In the rows, 128 means zero.
One turn sends every row of this set to another row. A few are shown first. Where does it send the rows asked after them?
nam: [131,140,108,96,137,141,113,123,121,140,144,121,121,141,136,138,152,128,102,132,135,111,140,118,98,120,131,113,135,158,127,142,98]
Furam: [117,144,131,132,131,148,135,99,128,138,148,155,92,128,131,114,124,100,98,123,136,125,119,113,122,134,137,150,113,146,134,157,131]
nomu: [127,141,128,147,137,150,123,122,134,177,149,147,110,115,128,107,118,124,104,133,159,140,125,129,108,123,131,150,129,149,153,146,157]
gepum: [135,157,96,113,126,137,145,141,109,150,122,147,129,132,142,142,139,131,140,116,159,118,137,114,121,131,129,126,130,126,131,156,98]
Loke: [124,130,120,124,137,152,111,111,112,164,164,139,109,96,120,112,114,115,114,125,147,113,133,125,119,119,136,154,104,154,146,126,138]
pon: [124,137,114,136,124,149,146,115,142,159,151,151,105,116,124,128,122,92,118,140,165,119,129,107,123,141,125,149,119,136,160,145,143]
fepo: [159,130,134,129,131,132,115,129,137,151,147,151,116,107,120,165,133,142,116,125,164,121,141,109,126,117,129,105,130,130,133,114,112]
ribef: [133,134,98,147,160,149,153,135,126,157,137,106,113,124,149,146,107,129,104,145,132,151,127,111,132,135,135,139,127,131,146,140,110]
Datog: [136,123,126,145,116,115,111,107,104,116,165,131,108,129,115,126,121,128,99,139,145,118,133,107,133,120,126,129,123,129,109,138,113]
Fif: [116,132,112,122,149,143,149,112,137,150,143,115,161,119,136,120,121,134,105,118,122,114,96,117,111,126,125,123,125,136,139,130,140]
Tal: [135,131,137,109,140,142,136,121,108,147,135,120,154,116,118,125,135,149,130,118,136,117,119,116,101,149,149,106,122,128,138,135,129]
Zot: [147,125,129,105,130,102,146,129,129,135,148,134,121,124,150,142,133,144,126,134,146,134,136,90,101,156,129,134,104,134,142,120,126]
Gita: [129,115,126,111,147,129,142,116,160,133,149,116,121,118,139,149,123,134,110,115,134,125,111,112,112,154,125,149,118,142,132,112,129]
gaz: [134,132,134,132,142,148,114,113,120,147,133,135,147,135,153,142,146,148,98,118,148,126,118,85,140,123,144,115,114,121,119,155,125]
Ripu: [124,129,118,155,152,146,139,114,126,157,147,125,136,139,162,133,112,142,98,119,124,127,122,110,154,123,128,127,110,123,126,129,136]
bopi: [140,126,112,137,153,132,123,141,112,146,135,113,123,126,151,155,129,131,84,138,147,144,150,108,121,124,136,110,141,129,155,156,133]
molun: [143,160,124,137,128,114,138,123,120,147,123,164,130,139,149,154,126,146,104,124,152,107,130,117,103,110,122,114,127,140,128,136,142]
fusu: [121,130,110,114,165,119,138,134,143,155,124,126,120,117,132,147,98,141,121,129,147,126,125,115,131,123,142,165,119,131,142,119,111]
zarik: [129,148,118,154,124,121,121,112,126,149,139,113,118,148,110,122,125,132,117,161,147,127,140,112,90,125,132,136,142,141,128,162,127]
rakep: [140,142,108,113,141,107,126,141,116,148,123,123,125,137,156,141,110,137,101,138,157,108,142,110,116,124,167,147,121,126,152,121,109]
nufu: [120,151,124,143,116,120,129,147,135,120,167,117,122,134,114,133,139,112,117,139,162,123,137,112,120,157,128,135,127,119,124,151,124]
kedi: [152,154,122,132,132,143,121,164,126,151,168,129,121,138,147,129,137,145,109,136,143,132,146,126,114,137,139,101,112,144,130,119,116]
Mugaf: [117,129,124,124,128,151,122,143,118,154,154,145,105,125,143,109,115,103,97,127,158,117,123,135,140,136,139,162,108,146,130,145,129]
muvi: [131,145,103,143,109,127,108,114,113,146,153,117,147,107,112,121,128,137,129,126,170,111,138,111,113,119,119,147,135,121,140,141,124]
Lumid: [134,148,129,145,124,111,108,150,108,142,144,127,125,121,126,127,120,153,111,145,164,114,128,127,120,123,127,161,112,139,103,145,138]

pon moves to nomu
fepo moves to kedi
Now these:
ribef moves to Fif
Datog moves to nufu
Tal moves to rakep

One turn sends every row of this set to another row. A few are shown first. Where does it send the rows asked after them?
nuvu: [137,101,143,130,128,137,124,132,135,131,129,130,120,145,121,155,131,165,135,125,151,135,128,106,124,120,130,135,128,156]
Dit: [117,141,101,113,100,131,151,127,121,127,131,130,129,122,92,132,125,130,129,129,143,144,118,142,118,134,127,137,121,154]
Fug: [116,135,153,124,137,126,118,109,135,126,133,115,130,134,131,100,128,132,117,164,127,127,147,114,142,114,108,121,126,123]
biv: [94,130,118,96,126,142,122,125,121,134,116,131,132,128,133,122,106,151,137,137,111,125,146,101,156,125,117,149,123,131]
tovi: [135,103,110,122,133,150,118,126,133,131,154,136,123,143,112,137,136,104,142,125,124,96,113,109,128,126,136,135,128,133]
nini: [133,133,120,131,111,126,120,142,144,117,106,131,106,119,98,143,122,93,139,120,118,110,143,112,129,106,125,114,119,126]
Mubu: [107,144,134,125,125,160,126,97,137,132,147,126,130,151,118,142,110,128,133,138,117,158,134,98,134,122,127,123,133,133]
vob: [104,149,117,103,116,126,114,118,122,113,101,130,133,118,122,141,114,114,128,146,132,126,125,132,108,118,162,130,144,151]
nat: [125,133,123,113,95,128,123,126,140,114,111,132,119,116,100,129,105,107,135,137,126,135,149,113,108,111,162,130,132,134]
poguz: [121,94,125,137,130,140,123,137,141,121,149,123,143,137,128,141,127,117,109,144,122,137,123,101,143,138,111,137,112,117]
semoz: [131,118,117,117,126,105,120,133,156,112,128,123,106,126,114,118,114,111,127,124,123,146,143,93,115,126,159,123,131,126]
Muzas: [151,136,131,134,106,115,128,130,123,137,120,116,120,107,94,129,129,98,127,137,110,144,145,120,125,131,126,119,130,142]
voli: [136,145,139,114,142,135,124,102,142,148,130,121,144,153,123,118,120,149,113,123,130,134,132,123,109,138,121,148,136,148]
fos: [117,143,142,116,125,106,129,110,136,133,104,134,101,127,124,135,127,138,134,121,114,114,126,128,106,106,112,143,105,111]
kepul: [117,97,113,142,139,110,112,138,126,130,134,150,118,131,107,124,140,127,149,111,143,144,120,128,134,125,113,132,142,131]
nilu: [112,130,99,102,138,116,124,148,140,110,111,151,144,139,127,134,126,134,128,120,151,140,101,130,125,128,127,130,134,136]
Rupud: [127,147,145,131,120,143,114,118,128,140,107,126,121,131,97,136,124,135,123,125,130,122,145,105,164,144,153,136,131,130]
duze: [127,123,119,135,143,135,143,120,135,132,110,117,147,132,133,134,118,150,150,127,119,146,140,99,112,113,120,154,141,116]
fude: [107,129,131,130,131,110,115,116,126,128,93,125,96,151,114,139,134,131,144,111,134,106,135,121,133,136,140,139,107,132]
Kes: [109,105,120,143,136,140,123,142,127,131,104,110,133,109,120,157,135,129,125,135,140,120,142,92,137,108,136,128,113,131]
gipo: [108,125,119,129,149,134,125,117,135,135,162,125,124,119,121,140,139,110,120,135,113,110,120,124,102,128,118,144,149,126]
veb: [100,126,129,129,147,131,130,128,132,108,143,126,155,127,146,139,142,137,121,142,128,141,126,116,119,130,95,138,119,133]
gul: [139,125,129,133,129,145,106,125,142,138,126,133,146,143,114,129,113,110,119,131,119,135,136,95,157,139,137,146,127,103]
koz: [123,145,115,117,141,142,129,115,140,147,106,103,154,118,124,119,118,116,106,133,114,113,138,106,123,117,124,139,111,119]
Vuneb: [108,120,114,100,112,116,125,115,110,127,116,126,133,120,128,128,124,133,122,148,119,126,97,139,113,124,140,119,128,160]
ragi: [110,146,147,117,122,138,136,122,121,112,124,140,141,115,130,140,147,160,138,134,136,129,131,122,125,111,105,128,110,150]
zufot: [124,126,111,131,130,136,113,108,123,137,116,137,133,160,107,116,127,109,162,111,122,109,135,117,130,138,139,150,124,126]
Gepi: [105,131,144,131,135,118,107,124,129,134,137,150,117,106,122,154,144,122,126,130,133,119,129,129,100,97,112,138,124,124]
biluk: [128,171,147,105,126,138,138,111,131,123,104,127,120,124,120,134,131,161,133,125,125,116,131,114,143,126,133,131,125,138]
bap: [116,99,117,132,128,93,111,127,131,131,140,131,126,125,116,103,131,122,130,123,123,160,135,106,115,135,140,121,128,139]
ruve: [93,129,120,108,125,159,117,121,127,130,131,134,122,141,125,158,109,143,138,129,124,141,135,91,154,126,134,133,125,144]
Devod: [118,173,119,118,122,125,111,118,130,129,109,128,131,123,109,144,118,88,134,126,121,116,140,141,115,120,122,134,130,139]
gito: [121,133,155,132,131,145,112,105,142,122,148,124,122,147,123,133,129,123,120,156,138,142,133,102,140,108,123,104,122,133]
vimuv: [123,108,112,106,132,99,105,121,120,132,131,144,144,127,138,110,132,130,133,131,123,147,100,119,116,118,133,117,122,147]
Zis: [102,122,141,108,135,126,104,133,123,126,116,130,129,123,136,113,127,144,126,154,136,113,151,108,161,112,115,132,117,132]
Dibat: [115,141,120,106,123,119,118,123,121,133,131,124,112,129,113,157,130,115,121,132,138,114,107,157,126,132,119,131,123,163]
bip: [135,125,109,102,134,114,125,118,128,138,141,145,127,139,123,125,126,132,141,121,130,135,93,148,123,122,104,143,132,135]
Birib: [146,124,128,122,146,99,105,151,144,119,100,134,131,123,129,132,131,104,124,128,116,137,126,108,132,129,126,112,144,125]
lizi: [112,95,120,130,113,110,132,151,128,129,105,137,140,125,105,116,125,130,124,128,115,141,123,134,124,140,108,122,139,131]
Ked: [129,127,142,119,126,145,100,125,133,149,123,127,141,130,109,138,135,125,99,129,152,111,135,116,132,119,134,123,100,159]
Luk: [146,172,110,108,135,119,121,127,134,117,125,127,123,120,116,149,132,102,129,128,146,144,124,116,127,124,146,127,129,149]
Geda: [122,120,106,140,145,109,132,136,149,116,115,121,104,130,109,118,126,112,140,111,112,130,135,108,128,130,118,126,149,111]

ragi moves to biluk
Gepi moves to fos
Now these:
Kes moves to duze
ruve moves to Mubu
Vuneb moves to vob
lizi moves to nilu
Geda moves to kepul

